In the rows, zero is written as 128.
Named turns come first, each shown by rows before and after it. Which turns, in which order, take the first row of each pair that follows to the second? Write the first one first, as in the answered first pair.
z_230 (before -> after):
[117 121 129 149 168 135 120  90 128  78 116 123 109 132 125 131  89  43
 105 144  90 132 161 129 155 127 134 137 111] -> [125 106 134 163 158 129 114  92 118  64 121 118 101 109 121 132 101  60
 101 152  99 159 165 131 150 127 143 144 135]
[128 158 133 145 102 114 110  72 148  86 110 128 123 154 161 125 124 100
 131 139 127 122 127 141 173 131 118 164 159] -> [141 138 133 149  96 102 104  78 131  89 111 123 119 133 154 124 139 123
 123 151 138 152 122 140 164 136 128 167 179]
[127 130 140 100 130 136 124 120 151 126 133 143 156 152 150 121 117 134
 176  99 133 123 108 134 130 145  97  94 111] -> [116 135 141 109 127 132 119 109 156 106 131 138 150 150 150 119 113 118
 176  99 130 127 104 129 143 139 100  99 108]
[106 136 112 117 151 136 157  79 135 132 114 142 112 146 153 139 113 109
 119 124 106 116 107 112 156 130 143 155 117] -> [108 125 116 122 144 130 149  70 126 116 117 136 106 131 155 135 112 114
 115 129 112 131 106 115 162 128 147 164 134]
z_173 (before -> after):
[142 121 134 144 123 110 105 135 122 141 147 119 154 116 131 142 158 159
 127 118 151 151 108 128 107 133 146 113 150] -> [130 131 118 125 142 145 126 150 123 147 157 121 160 133 128 134 136 132
 110 113 121  96 116 114  90 127 140  97 116]
[163 134 121 141 131 112 128 133 140 153 118 114 141 110 125 135 154 143
 148 122 150 137 130 132 127 117 120 110 136] -> [154 138 112 127 148 131 139 141 149 157 120 122 149 119 126 133 142 125
 131 122 132 110 135 122 114 110 116 100 114]
[128 104 139 142 123 120  99 107 121 110 124 115 113 119 141 132 135 145
 144 137 139 156 148 145 124 131 117 127 172] -> [138  94 128 118 141 141 124 143 112 145 140 124 130 113 130 130 132 152
 118 138 124 134 160 131  88 133 117 105 140]
z_239 (before -> after):
[135 140 129 124 135 122 117 132 132 140 129 122 150 127 136 150 126 142
 142 111 151 117 118 116 116 128 118 110 133] -> [136 136 130 123 135 118 120 133 132 145 129 123 151 126 134 148 129 146
 141 109 150 121 117 113 114 128 117 110 135]
[119 143 102 122 133 145 122 144 124 131 157 119 130 130 152 146 134 132
 109 124 132 112 113 113  98 102 131  91 137] -> [114 166 103 120 135 144 123 129 144 144 136 131 132 158 153 142 125 110
 134 117 133 100 113 119 121 109 123  98 117]
[142 130 132 106 132 130 121 142 145 145  96 143 125 125 115 118 142 155
 129 152 128 152 125 143 124 157 144 159  99] -> [140 122 128 107 131 134 128 152 134 141 104 138 124 117 114 117 142 157
 118 156 124 152 122 142 113 156 150 157 110]
z_890 (before -> after):
[ 96 169 104 132 156 121 139 169 129 132 106 112 139 160 136 144 142 132
 154 112 155  95 109 145 120 139 118 129 119] -> [ 90 171 111 142 150 115 131 148 126 111 109 104 126 168 136 143 140 122
 158 116 143  98 102 150 137 135 119 145 131]
[128 137 150 125 114 131 124 158 128 115 129 102 149 117 156 154 124 149
 139 130 155 123 134 121 110 165 119  96 129] -> [121 150 152 116 118 133 124 152 135 116 124 103 149 131 155 152 119 137
 148 123 152 111 129 123 122 164 112  94 120]
[148 111 111 113 115 103 131 143  83 167 144 135 116 103  94 132 148 148
 139 141 130 147 140 140 114 147 122 103 119] -> [140 129 108 106 124 107 135 141  98 185 132 138 119 118 101 134 142 138
 154 136 127 124 138 139 115 153 112  93  99]
[167 138 151 124 155 112 126 134 100 108 125 156 154 118 100 119 133 171
 133 116 147 133 147 146 139 130 164 104 140] -> [168 146 146 112 160 113 130 139 108 121 123 156 161 128  96 120 129 169
 135 116 149 122 145 142 134 134 156 101 130]

Each pair is two turns apart.
[141 164 145 131 102 106  85 127 147 143 120 151  99 124 168 107 124 113
 192 145 162 136 156 175 164 165 115 104 112] -> [143 164 131 105 127 135 111 162 149 169 133 162 113 128 157 104 110 103
 168 149 133  91 168 157 135 161 112  78  69]	z_173 z_173
[143 136 131 124 132 113 115 143 123 212 112 155 152 143 156 132 133 162
 167 112 160 110 141 138  97 161  98  87 120] -> [ 97 169 126 134 129 128 109  99 142 143 109 146 139 186 175 122 104  90
 165 100 124  65 129 134 142 134  95 110 115]	z_173 z_230
[125 126 131 138 115 125 116 143 118 107 150 102 108 109 142 133 137 152
 120 127 126 128 132 136  94 146 129 108 171] -> [116 153 123 118 136 143 128 141 145 126 134 122 111 149 145 122 111 111
 129 111 111  80 138 129 107 146 118 103 121]	z_173 z_239
[153 104 132 118 113 124 167 100 123  82 114 151  97 130 108 113 142 128
 117 132  89 149 144 139 201 137 127 176 109] -> [161  94 126  95 130 142 185 127 119 117 129 162 105 123  91 115 138 142
  97 137  77 132 151 128 169 140 130 158  86]	z_173 z_173
[138 125 143 118 151 151 143 135 119 156 159  78 108  83 127 126 115 159
 143 106 130 130 124 106  86 109 167  75 135] -> [125 148 138 108 160 164 150 131 138 159 158  84 110 111 137 123 102 139
 144  92 120  99 123 110  98 106 156  68 111]	z_230 z_230
[115 131 111 125 143 159 124 135 113 125 159 116 142 121 138 137 123 126
  90 138  93 102 128 122  85 116 125 120 152] -> [110 130 120 144 122 136 107 110 114  97 151 107 129 122 147 133 128 124
 105 134 105 131 119 130 113 118 132 137 181]	z_173 z_230
[122 116 127 140 136 141 136 148 108 106 154 125 130 107 133 142 134 139
  83 136 115 118 129 121 103 102 132 119 153] -> [118 125 127 145 129 136 134 137 114  88 153 119 128 111 130 139 136 132
  91 137 115 119 125 120 112  96 134 127 162]	z_173 z_230
[111 135 116 127 138 142 144 137 124 103 141 131 131 131 126 128 111 115
 102 129 101  97 132 120 132 126 123 120 119] -> [133 112 130 138 122 112 131 138 108 116 138 127 129 101 121 132 136 159
 117 139 138 155 123 129 125 143 129 128 154]	z_173 z_173
[ 89 152 119 115 118 178 150 102  89 101 115 159 134 116 121 103 113 104
 132 143  91  82 149  91 143 118 130  98  93] -> [126 116 133 135  94 136 130 111  66 129 113 157 128  70 106 107 150 173
 151 157 138 164 149 103 124 140 140 107 138]	z_173 z_173
[128 138 126 143 116 110 128 113 167 147 119 146 117 156 146 136 115 131
 149 116 152 118 115 165 152 139 115 110 138] -> [137 125 122 119 125 121 144 141 161 174 131 152 128 147 134 134 115 142
 135 117 144 104 120 155 122 143 117  92 120]	z_173 z_173
[118 140 144 132 118 107 121 113 139 121 108 126 127 148 148 143 141 124
 161 110 154 132 118 133 149 127 115 116 142] -> [126 133 131 109 138 129 148 153 135 152 125 132 139 140 141 140 135 129
 135 116 135 102 128 116 112 126 117  90 110]	z_173 z_173
[131 149 106 122 111 130 109 120 130 109 139 149 131 159 127 147 133 106
 157 124 119 100 130 137 137 109 153 145 112] -> [156 128 104 120 108 126 115 153 111 143 149 155 137 132 108 147 146 146
 152 134 131 128 136 133 104 123 159 133 120]	z_173 z_173
[107 154 134 127 131 149 132 140 147 125 141 127 136 159 145 137 116 115
 120 114 119  88 121 120  97 118 113 112 135] -> [137 131 149 138 115 121 111 140 126 137 139 127 136 125 135 143 144 164
 134 122 151 149 118 125  91 130 118 117 171]	z_173 z_173
[116 141 128 120 146 130 129 119 142 140 132 133 140 152 144 130 118 116
 119 122 113  90 102 107 121 118 106 112 101] -> [124 124 137 147 121 107 106 106 123 106 131 114 133 118 146 136 136 148
 118 128 135 141  92 112 124 117 118 125 159]	z_173 z_239
[117  77 173 187 155 116 119 107  97 101 162 107 121  63  85 136 142 160
 120 185 115 164 109 127  92 117 150 143 160] -> [ 77 115 161 176 172 147 131  89 127  61 161 110 124 117 104 125 105  88
 110 167  72  87 106 115 117  93 141 145 122]	z_173 z_173
[133 125 125 113 145 143 138 162 130 169 131 130 146 128 141 137 142 164
 122 128 130 124 129 119 101 131 122  96 122] -> [113 146 133 145 122 118 111 108 149 117 111 114 128 147 165 136 141 137
 147 123 142 142 115 133 152 127 117 125 155]	z_173 z_173
[169 128 158 121 133 118  84 146 133 185 107 154 148 126 125 122 152 164
 145 133 175 156 126 150 127 152 129 124 125] -> [147 159 147 104 147 146  95 142 155 183 102 156 153 161 138 120 125 118
 143 116 145  95 129 138 134 142 116 112  88]	z_230 z_173
[123 152 122 108 121 105 116  90 184 140 111 154 109 167 119 105 126  97
 158 116 146 142 141 137 175 150  97 154  97] -> [154 127 114  85 135 122 135 146 165 195 129 165 127 140  92 107 131 138
 137 127 145 140 155 123 125 162 100 132  70]	z_173 z_173
[105 154 105 111 170 124 118 107 143 177 121 128 143 132 135 119 110 117
 156 106 120  98 146 126 126 137 123 115 107] -> [121 139 116 127 154 100 103 108 128 184 120 121 141 107 131 120 132 155
 168 113 143 148 143 130 126 146 129 122 137]	z_173 z_173
[108 123 101 132 139 153 127 119 122  98 156 122 117 130 121 113 121  97
 107 136  92 106 129 112 142 106 130 156 128] -> [115 109 110 149 124 132 114 118 112  89 158 114 112 114 121 116 130 113
 112 143 106 145 128 119 143 112 137 162 154]	z_890 z_173
[133 121 110 160  91 129 124  80 132  98 122 101 112 116 130 104 156 127
 170 140 141 146  94 131 180 161 147 168 198] -> [168  91  90 110 131 169 169 162 107 186 154 119 138  89  96 106 147 165
 134 150 120 112 123 103 102 167 145 120 143]	z_230 z_173
[136 153 133 131 145 123 102 118 171 151 106 137 139 178 136 142 130 137
 130  96 132  97 127 128 127 157 123 115 112] -> [146 124 140 148 130 102  91 132 146 131 127 124 134 138 133 151 154 177
 120 111 152 146 122 127 111 153 134 119 161]	z_173 z_239
[137 122 120  99 141 175 149 159 139 158 102 150 148 115  89 147  95 134
 116 126  92 148 144 119 128 138 135 129 106] -> [124 130 135 133 108 137 116 109 146 117  80 141 130 119 104 152 108 136
 146 131 122 188 129 138 170 136 135 163 152]	z_173 z_173
[124 153 141 124 114 136 130 108 142 127 109 140 156 152 147 142 124 101
 137 120 150 119 131 132 109 141 119 101 144] -> [138 141 138 119 118 133 132 125 132 146 116 144 162 139 138 145 132 128
 126 123 155 132 138 124  89 143 121  92 140]	z_173 z_173
[130 150 123 124 146 139 123 131 146 147 133 121 148 146 135 143 129 133
 141 124 130  80 118 120 128 142 115 111 110] -> [145 136 135 136 132 116 111 123 140 151 127 115 146 126 131 147 149 163
 153 128 154 128 116 134 132 150 120 122 142]	z_173 z_173
[127 127 129 120 132 138 140 159 124 128 143 120 133 128 140 155 130 132
 131 118 120  93 112 104  89 111 127  97 134] -> [122 130 141 146 111 111 116 134 125 109 130 112 124 122 147 158 143 136
 154 117 143 133 100 121 115 114 125 119 169]	z_173 z_173
[120 128 109 116 124 144 142 167 118 117 156 116 148 104 133 123 138 142
  92 135 104  82 127 107  78 106 124  96 129] -> [112 162 125 140 103  93 102  89 158 111  99 123 129 146 153 122 141 118
 168 120 143 126 108 141 164 131 112 135 140]	z_239 z_173
[119 153 129 134 132 108 111  91 152 135  98 127 122 165 136 117 126 113
 171 122 140 138 116 144 163 139 114 140 123] -> [142 134 134 128 128 103 119 120 142 180 100 133 136 141 121 121 136 149
 169 125 155 159 125 143 136 156 117 128 120]	z_173 z_890
[158 121 116 156 101 151 140 129 119 123 145 132 156  96 123 126 133 145
  95 120 139 127 118 128 135 121 129 127 129] -> [149 144 106 148 108 147 138 109 141 132 120 144 155 125 128 122 117 123
 117 108 139 113 118 134 165 128 116 129 100]	z_239 z_239
[136 134 121 137 107 110 115  97 152 144  79 134 126 154 127 136 133 118
 157 124 135 142 133 160 166 163 117 141 110] -> [142 129 112 105 124 131 139 131 143 176  95 141 140 149 113 134 127 122
 129 125 110 115 146 143 126 158 117 115  73]	z_173 z_173
[112 131 145 158  98 117  87  86 137  77 110 124 109 143 152 147 129 134
 138 112 135 124 114 157 163 117 111 159 170] -> [157  88 134 124 125 139 120 165 100 155 138 142 137  94 120 149 142 200
 100 131 140 134 135 138  83 132 122 121 142]	z_230 z_173
[101 154 142 127 130 141 114 132 126 105 162 119 135 131 146 157 116 124
 115 119 132 100 125 124  89 102 117  88 150] -> [108 143 147 132 118 123 107 135 115 112 155 120 133 114 140 157 134 149
 123 123 151 136 121 133  81 112 117  89 170]	z_173 z_173
[143 129 154 122 123  89 108 121 135 133 114 130 133 143 133 151 148 144
 182 109 175 176 111 150 124 140 138 131 155] -> [118 125 131  98 154 154 145 169 118 108 162 119 147 137 133 154 121 114
 113 112 111  92 118 112  73 106 143 101 126]	z_239 z_173
[146 103 115 125 119 114 136 155  92 143 151 125 135  90  85 108 135 173
 115 125 127 127 138 122 101 120 140 120 111] -> [103 136 122 148 109 101 113  89 121  73 126 110 119 131 116 108 127 117
 139 108 121 115 123 135 160 107 133 150 135]	z_173 z_173
[138 106 116 118 151 128 148 127 117 146 122 161 110 122  99  90 113 105
 115 143 104 141 140 126 148 144 144 169  74] -> [143 101 123 133 132 107 133 113 111 132 112 154 101 113 100  90 125 119
 133 140 117 173 138 134 160 152 145 181  99]	z_173 z_173
